Each row has a name. Each question is about the rows just above it.

Kez: [-23  42  43  42 -41 -18   2  34]
Soref: [ 17 -27 -48 -50  49   9   9 -15]
fese: [ 80  53  11  36 -93 -39 -57  20]
volif: [-50 103  76  81 -29  16 -47 -24]
Dolam: [ 55 -33 -34 -49  34  71 -43 -43]
dov: [  1 -12 -40 -25  25  16  12 -11]
Luvu: [-104    4   55   50   36   13    3  -30]
Faten: [-24  66  53  61 -53  16 -33  15]
nub: [-46 -42   2 -18  54  17  27   0]
Is [ 71 -43] printed in one of the named rows, side by side and in this order?
yes
Does one of the named rows hold [-42   2 -18] side by side, in this order?
yes
Among the named rows, does one hold [67 53] next to each other, in this order?
no
Among the named rows, does one hold [-18   2] next to each other, in this order?
yes

Tafe: [-44 -16  29 -19 -31  98   3  59 -45 -25   6  96 -20  30  82  77 -89 -13]
Zek: [ 24 -54 -43  40   5  49  21  12  28 -15  18 -15 -18  25   6 -11  56 -53]
deso: [  13   19  -48   23   37  -47  -13   -9   52   -7    1  -76   22   -1
 -114  -40   -4    5]
nisu: [-44 -16  29 -19 -31  98   3  59 -45 -25   6  96 -20  30  82  18 -89 -13]
dul: [-33 -22  51  -3 -56  55   4  -2 -35  25   2  48  17 -13  77  19  40 -21]
karo: [  39   27  -50    3   40  -90   -7  -16   38    4   12  -44   -1  -14
 -110  -31  -10   21]
Tomo: [ 29 -64 -35  17  -3  17  20  16  33 -19  21   2 -11  11  54  -2  47 -12]
Among the named rows, does one hold [51 -3] next to each other, in this order?
yes
Among the named rows, does one hold [21 12 28] next to each other, in this order?
yes
Does one of the named rows hold [ 48  17 -13] side by side, in this order?
yes
Is [ 18 -89] printed in one of the named rows, side by side and in this order?
yes
Does one of the named rows hold [ -2  54  11 -11] side by side, in this order?
no
Is [-89 -12] printed in one of the named rows, side by side and in this order?
no

ber: [-10   5   3  13 -36   5  -9 -14 -64]
geru: [  5   2  10   3 -34  10 -16 -21 -54]
buvas: [  3  -5  -2  -9 -21 -22 -22   1  57]
Bisak: [ 28 -23  47 -14  41  -4  16  11  -7]
Megu: [ -2  -2   5  -2 -35  27   9 -16 -48]
Sikor: [ 21  -3   6   4  12  -3 -24   6   3]
loze: [  3  -5  -2  -9 -21  34 -22   1  57]
mula: [ -3  -5  -4 -43  10  24  43  -7  53]
vad: [  3  -5  -2  -9  57 -25  12  28  85]
Zuliv: [  7   9 -40 -28  25  -1   5   9 116]
Does one of the named rows hold [ 57   1 -22] side by side, in this order?
no
Does one of the named rows hold [11 16 -4 41] side by side, in this order?
no
Is [21 -3  6] printed in one of the named rows, side by side and in this order?
yes
Among the named rows, does one hold [ -2  -9 -21  34] next to each other, in this order?
yes
Does one of the named rows hold [5 2] side by side, in this order?
yes
Does one of the named rows hold [-36   5  -9 -14] side by side, in this order?
yes
Among the named rows, does one hold [53 -7] next to each other, in this order?
no

bel: [ 46 -27 -28  44]
Nuzu: [19 30 50 53]
fuve: [-26  26  23  -7]
nol: [ 52 -37 -27  46]
nen: [ -6   4  49 -21]
nifuf: [-48  33  91 -13]
Among the named rows, does one hold [19 30] next to each other, in this order?
yes
Does one of the named rows hold [-27 -37] side by side, in this order?
no

zumar: [  7 -28  70 -10 -57  27  35  38 -22 -47  91  16]
nenuk: [-72  25 -57 -14  26 -44  -5  27  -7 -34   7 -36]
Mev: [-22  76 -14  73  33 -54 -72  35  19 -29 -38  24]
tes: [-72  25 -57 -14  26 -44  -5  27  -7  30 -33  34]
Kod: [-49 -34 -10 -49  -3 -24  79  -8  -1  79  45  35]
veboz: [-22 120 -14  73  33 -54 -72  35  19 -29 -38  24]
regun: [-72   8 -48 -34  22 -65  49 -32 -29 112 -44  48]
gevip: [-72  25 -57 -14  26 -44  -5 -62 -82  86 -77  17]
Is [-34  -9 -49] printed in one of the named rows, side by side and in this order?
no
Does one of the named rows hold [-38  24] side by side, in this order?
yes
Is [-29  19] printed in one of the named rows, side by side and in this order?
no
Does one of the named rows hold [ 24 -38 -29  19] side by side, in this order?
no
Among the named rows, does one hold [79 -8 -1 79] next to each other, in this order?
yes

fele: [-55  89 -80  13  29]
Mori: [ 61  81 -26  49  79]
gunos: [-55  89  83  36 -22]
garu: [  0 -62  71  30  68]
gadu: [-81  79  19  39 -25]
Does one of the named rows hold [49 79] side by side, in this order?
yes
Does one of the named rows hold [-25  39  19] side by side, in this order?
no
Does one of the named rows hold [  0 -63  71] side by side, in this order?
no
Does one of the named rows hold [13 29] side by side, in this order?
yes
Does one of the named rows hold [-55  89  83  36 -22] side by side, in this order?
yes
Among the named rows, does one hold [ 68  30  71 -62   0] next to each other, in this order?
no
Does one of the named rows hold [-55  89 -80] side by side, in this order?
yes

